The rows below come in pairs that one turn or mirror swaps. Which row does each named row swap with?
The rows were stretched afterwards, more along some directions than others.
Batob: [-10.1   3.1   4.7   0.9  -8.4  -9.6  -4.0   9.3   6.3 -15.5  -1.0  26.1
   8.5 -21.1   8.8  -9.5 -10.7  -8.3   0.3   7.5  -8.0  -1.9]
sel: [ 22.6  -3.0   8.5  -8.3  -5.1  -6.0   1.8   8.9   2.7   2.5  -0.4   5.7
  -4.2  -9.2  -1.1  -3.1 -11.9   9.7  -5.7  -4.9 -21.7  -2.5]
kudi: [ 27.6  -8.6   3.3 -11.2  -9.6  -0.7  -4.3  12.3   3.8  -9.8  -4.6  16.8
 -13.8  -6.9  -5.4  -9.7 -19.3   5.1   6.6   7.8 -23.3  -5.5]
bego: [ -7.0   1.0  -4.3  -6.1  -3.0 -12.5  -9.5  21.3   8.1 -30.4  -5.6  15.0
  -7.5  -2.6 -11.9   6.0 -20.9  -1.3   8.4  -3.3  -6.0   2.7]
Rire: [ 10.7  -4.8  12.9  -9.2  10.1  -6.8 -15.5   8.7  11.3 -14.3 -14.8  28.2
 -14.3 -18.7   3.3   0.4  -6.7  10.7   3.3  17.1 -16.3 -12.6]
Lal: [  9.0   1.9   7.4 -14.6  -7.5 -14.2 -13.5  11.0  11.0 -20.8  -5.8  33.9
 -17.2  -6.1   3.9  -3.7 -14.8  -3.7   8.6   9.8 -29.0  -4.2]
goda: [ -0.9  -2.9   4.5  -1.3   2.1  -7.5  -0.4   1.7  -0.2  -9.7   4.8  15.7
  -0.7 -13.9   1.5   1.0  -0.5  -6.2   0.6  11.7  -7.3   6.4]
momu: [ 16.9  -6.8  15.0 -11.6 -17.4  -7.4  -6.4  14.8  -1.9  -7.7  -5.1   6.3
  -8.9 -12.7  -4.1   0.4 -17.2  13.9 -13.7 -14.1 -25.5  -6.2]
tiguf: [  2.8   8.6  -5.5  -2.0 -11.9 -10.5  -8.8  14.1 -13.3 -12.8   3.2  17.5
 -18.9  -9.6  -2.9   6.3  -7.6   0.1   8.6  -2.1  -9.8   3.0]
nul: [ -7.5  -4.1   4.0 -15.6  -4.1  -6.5 -11.1   4.7  11.6 -16.3  -8.7  34.5
 -21.8   8.7  -0.7   0.0  -5.6  -4.7  21.5  13.4 -24.6  -2.0]
migu: [  0.0  -2.3  -1.4  -8.2 -10.7 -17.4   4.1  13.0   2.2 -11.3  -3.5  -4.9
  -5.9  -4.8  -1.7   9.4 -15.8  15.2  -9.2 -11.8  -9.7   0.5]
gefin: [ -3.3  -2.6  -5.1  -5.8 -14.1  -3.1  -8.3  25.1  -2.7 -21.6  -5.7  18.6
 -16.5  -9.0  -1.5   4.1  -7.1   1.5  12.4   5.6 -12.4   3.5]
ropo: [  8.9  -4.6   2.4  -3.7   1.6   6.4  -6.6   2.6   3.0 -11.7  -0.9  25.7
 -20.5  -6.6   9.2  -2.2  -7.0  -4.2  26.8  18.6 -17.3   0.5]
Gof: [ 14.6   7.9   7.5  -5.4   2.6   3.4  -6.2  10.7  -8.7 -18.9  -3.5  26.2
 -11.2 -26.1   0.7   0.1  -7.6  -3.1   3.6  10.9 -15.0  -1.3]
Nok: [  7.7  -3.6   2.4 -13.0   5.3  -2.6 -24.0   7.3  14.7 -13.0  -3.4  16.5
 -12.4  -5.0  -7.7  -1.8  -2.5   2.4  12.1  16.9  -9.9   2.4]
mobu: [  0.4   9.9  -3.5  -4.9  -6.8  -6.7  -1.2   7.7 -10.0  -7.3  -0.1  17.3
  -5.5   0.9  -1.4  -0.4  -2.4 -12.4   9.9  -2.0 -10.6   1.7]
bupa: [ 10.2  -9.4  15.0  -8.3  -3.8  -0.2  -9.1  20.6   0.4 -26.2 -14.4  27.8
 -18.6 -18.5   7.1   0.8  -9.3  10.7   5.2   3.2 -23.9  -9.9]
tas: [  2.9   4.9   1.5  -5.7  -3.7 -16.5  -5.9  16.4   5.0 -24.1 -12.9  38.0
 -15.6  -8.8   7.6   3.6  -4.9  10.3   7.3   9.3 -17.1  -1.0]
Ruf: [  7.8   4.6   5.6 -13.0   0.3 -14.5  -3.8  -6.8   5.6  -7.7   0.9  19.7
  -5.1   4.0  -1.6  -1.8  -5.4  -7.3   8.7   7.9 -20.4   0.1]
suv: [-11.6   0.1  -8.0  -3.0   3.5 -16.1  -6.4  17.2   8.4 -28.2  -8.2  29.4
  -3.2  -5.9   4.5  -5.0 -11.4   1.2   8.6  14.4  -2.7  -3.0]
rovam: [ 17.6 -14.3   7.9  -5.7 -11.6   6.6  -6.5  22.7  -3.8 -12.1  -8.2   5.4
  -9.1 -12.1   0.9   0.0 -14.7  13.1   2.4  -5.3 -15.3  -6.9]
votat: [  7.0   1.7  -0.3  -4.8   0.3  -5.3   0.7   1.3  -8.3 -10.3  -3.6   8.8
  -6.2  -1.8  -6.4  -0.3  -5.1   3.3   3.5   4.2  -3.3  -2.3]
muk: [ 24.9  -9.3  11.7 -17.2   3.2   0.2  -4.1   9.8  10.3 -13.0  -9.0   9.0
  -8.4 -12.2 -10.9   2.8  -7.6  14.1  -4.9   8.8 -17.6  -2.0]
Duza: [ 14.0  -2.9  17.0 -14.5  -7.2  -5.7  -9.6   3.0   9.4  -5.7  -2.0  24.5
  -6.7 -12.5   4.4  -4.7  -6.0  -0.6   9.0  -2.1 -24.1  -5.0]
Tuv: [ -1.9  -3.7   3.1  -8.8  -2.4  -7.8  -6.7   9.8  11.0 -23.7  -6.0  20.1
 -15.8  -5.4  -5.6   4.7  -9.7   1.1   3.5  12.9 -20.0  -2.0]
rom: [ 14.0 -11.6   9.8  -9.9  -0.7  11.4 -10.9  15.1  -5.3 -20.5  -5.7  16.7
 -11.9 -13.9 -10.0  -3.3 -13.0   2.1   5.4   4.7 -13.0  -3.5]
pim: [ 13.9  -1.4  19.1 -10.3  -8.5  -4.5  -2.2   7.2  -3.5  -8.0  -1.8   8.6
 -12.6 -10.9  -5.5  11.5  -7.2   0.6  -6.3  -3.2 -19.7   0.9]
fumom: [ -3.7  -0.8  -6.2 -10.9   3.1 -11.5  -6.6  15.4  -1.3 -16.2 -10.4  23.5
 -20.8   5.7   4.3  -2.1  -4.3   3.8  13.6   9.1 -12.5  -6.6]
sut: [ 12.2  -4.8   7.0 -15.6  -2.5  -6.2 -12.6  18.0   6.2 -23.3 -10.9  27.2
 -11.0  -8.7  -4.6   2.6  -9.1  -1.4   0.5  -0.2 -23.8 -10.6]
Paniz: [ 26.9  -5.1  15.1 -15.2 -15.5  -4.0 -11.0  17.8   3.9  -6.7  -7.3   4.0
  -8.7 -15.0  -4.7   4.7 -17.6  12.7   0.1  -7.3 -21.3  -8.7]
zura: [ -6.7  12.2  -1.5  -5.4   6.7  -4.7  -6.0   7.4  -4.7 -22.8  -0.9  24.4
  -9.8  -6.2  -4.7   1.7  -8.6 -10.8   9.5  14.5  -5.8   6.2]
Rera: [ -7.7  -5.4   5.9  -5.7  -1.0   1.8 -12.3  14.3  -3.0  -9.1  -5.5   9.8
 -11.5  -9.5  -0.6  10.7  -6.1   8.5   7.8   2.3  -5.2  -8.6]
dov: [  8.8 -10.0   0.5  -7.7  10.3  -1.5 -13.8  14.4   7.4 -24.4  -9.0  31.0
 -17.2  -8.5   3.0  -6.8  -9.4   3.7  15.2  20.4 -13.2  -4.7]
Rarub: [  5.0  -3.5  -2.1  -0.1   0.6   5.5  -2.8  10.4  -3.2 -12.2  -0.8   8.0
 -13.9  -6.5   2.5   9.8  -2.9  19.9   4.9   3.5  -3.5  -5.9]
Moge: [ 24.2  -7.7  -1.8 -16.7  -3.3   1.4 -11.2  13.6  -0.2  -8.0   6.8  13.1
 -11.2  -3.3 -11.5  -6.3  -2.1   5.1   0.3  -3.6 -19.4  -7.7]
Dop: [  5.5  -4.3   8.0 -12.0  10.1   6.0 -15.6   2.6   5.1 -12.4 -13.2  29.5
 -15.3 -11.7  -6.0  -1.5   6.6   5.2   6.7  18.1 -15.8  -9.0]
fepa: [ -1.2   1.0   1.5 -11.2  -3.2  -6.8   2.6  10.6  11.5 -12.3  -8.6  23.5
  -4.6   0.9  -4.1  -2.8  -3.2 -10.8   8.1  13.6 -19.7   3.8]
suz: [  0.0  -7.3  -6.5  -0.8  -2.5  -7.5  -8.4  16.4  -9.3 -21.9  -3.1   9.5
 -23.5  -2.6  -0.2  13.7  -9.6  17.1   5.6  -4.6  -4.2  -7.8]
Zuba: [ -1.6   0.8  12.8  -7.7  11.5   2.5  -9.1   8.7   6.0 -13.8  -1.5  18.1
 -14.1 -15.0  -3.7  10.4  -8.6   2.9   8.9  12.3  -5.4  -2.4]
zano: [ -0.9   2.9   9.5  -0.4  -2.4  -8.1   0.8   6.9  -1.6 -18.0  -2.7  15.7
 -13.0 -13.2   8.0  10.5  -6.4  -3.3  12.9  12.5  -9.1   5.7]
Salu: [ 11.0   1.2   8.4 -14.3 -11.6  -2.5  -5.1   9.8   5.0  -3.9   0.5  10.6
 -13.3  -8.0  -8.1   4.4 -13.0  -5.0  15.1   3.0 -20.1   4.1]
sonas: [ 12.9  -3.6   1.3 -12.4  -2.9   1.9 -18.2   2.4   7.1  -7.9  -3.5   4.9
 -10.8   1.1 -12.7   8.9  -4.2   6.5  11.4   0.3 -13.6  -3.5]
Domid: [  6.6  -3.5   5.4  -6.1 -27.4 -18.6   5.2  23.5   4.4 -13.7  -8.5   9.9
   6.3 -11.3  -6.0   2.5 -27.1   6.9  -9.4 -15.4 -15.7   0.3]
bik: [ 23.0  -6.2  16.8 -12.9  -6.2   1.8 -15.1  10.6   3.0  -9.7  -9.1  29.9
 -14.4 -18.4  -7.0   0.5 -12.7  -2.2   5.2  18.4 -27.3  -4.1]
gafav: [ 17.2 -12.8  15.6 -19.9 -13.0   2.8 -14.0  12.8   5.2 -12.7  -6.4  12.6
 -17.5  -2.7 -15.5   1.5  -8.0  10.6   1.0   6.3 -27.0   5.3]
Norok: [ -4.9   3.2  -3.1   0.3  -9.8  -6.4   4.2  -0.9  -5.6  -3.8   7.2  -2.9
  -6.2  -2.6   0.1  10.1  -6.8  -0.9   4.1 -12.5  -4.6   5.6]
momik: [  5.4   8.2  -1.7   0.0  -9.2  -6.7   7.4   1.6  -3.2  -1.2   3.2  10.5
  -2.0 -14.2   2.5  -2.6 -17.0 -10.5   6.1 -10.5 -11.3  -1.5]
Nur: [ 12.2 -16.0   9.8 -10.5  -9.7  -4.5  -9.6  20.4   5.0 -12.8 -13.2   1.8
  -4.3 -10.6  -3.5  -3.2  -8.2  14.2  -9.6   3.4 -17.9  -0.1]
rovas: [  5.0  -1.6   6.4  -3.1  -6.3  -6.7  -6.9  20.0   9.1 -22.9  -5.2  13.2
   1.4 -11.4   3.8  -6.7 -20.1   4.8   1.5   6.2  -9.6   0.3]
badu: [  8.2   5.0  -0.3 -12.8  -9.0  -4.9  -1.3  12.1  -6.5 -11.3  -0.9   3.7
 -18.5   5.7 -11.5   3.3  -7.1  11.8   0.7 -13.7 -17.2  -4.4]
murop: [  5.1  -3.7  -1.1   0.9 -16.7  -7.0  -2.0  25.9  -9.0 -12.8  -7.2  -0.8
  -9.5  -9.4  -0.1   9.3 -11.0  18.3  -4.0 -12.5  -6.5   0.4]
kag: [  6.4   3.7   2.6 -10.7  -2.0  -6.8   1.0  12.6   1.2  -9.2 -16.5  14.0
 -16.5   1.2  -3.4   9.0 -10.3   5.4   9.8  -5.0 -19.3  -6.9]
kerot: [  6.2  -3.7  -3.4 -13.1  -1.1  -5.0   1.0   9.7  -7.1  -7.9  -5.9   7.6
 -15.0   6.2 -14.2   6.1   5.7  10.1   0.0  -4.8 -14.9   0.7]
fab: [  2.1  -5.1   6.8  -3.8  -2.1  -2.5  -9.4  17.9   7.3 -11.8  -8.4  25.6
  -5.2 -13.3   1.9  -4.7  -6.7  -4.7   1.3   5.3 -24.1  -7.9]
gok: [  1.4   5.3   6.9 -10.9  -0.1  -7.8  -0.1  -2.4   2.6  -5.9   4.4  12.7
  -4.9   4.0  -7.7   2.7  -7.9  -5.8  10.0   5.0  -6.7   2.4]
fus: [  3.9  -4.5  12.4  -7.1  -1.6  -3.8 -12.1   0.6   2.6 -14.6  -4.9  14.4
 -15.9  -4.7  -4.8  17.1   2.4   2.6   8.6  12.1 -15.5   4.5]
Bika: [-11.8  -0.9 -10.3  -2.0   1.2  -5.3  -4.1  14.4   0.6 -14.2  -8.6  22.8
  -5.4  -5.2  -0.9 -11.7  -3.4   3.3   6.0   8.5  -4.1  -1.9]
Gak: [ -2.8  10.9  -2.9  -9.6  -2.2 -15.3  -5.3  20.0   0.5 -21.0 -17.6  16.0
 -13.0   0.0  -2.4   3.0 -12.1   7.5  -2.2  -1.6 -13.7  -1.8]

Ruf pairs with pim
Rera pairs with Nok
fus pairs with gok
Gak pairs with migu
sonas pairs with Zuba
mobu pairs with goda
rom pairs with ropo
momik pairs with Gof
rovam pairs with dov
Dop pairs with Salu
tiguf pairs with Batob
kag pairs with muk
Duza pairs with bik

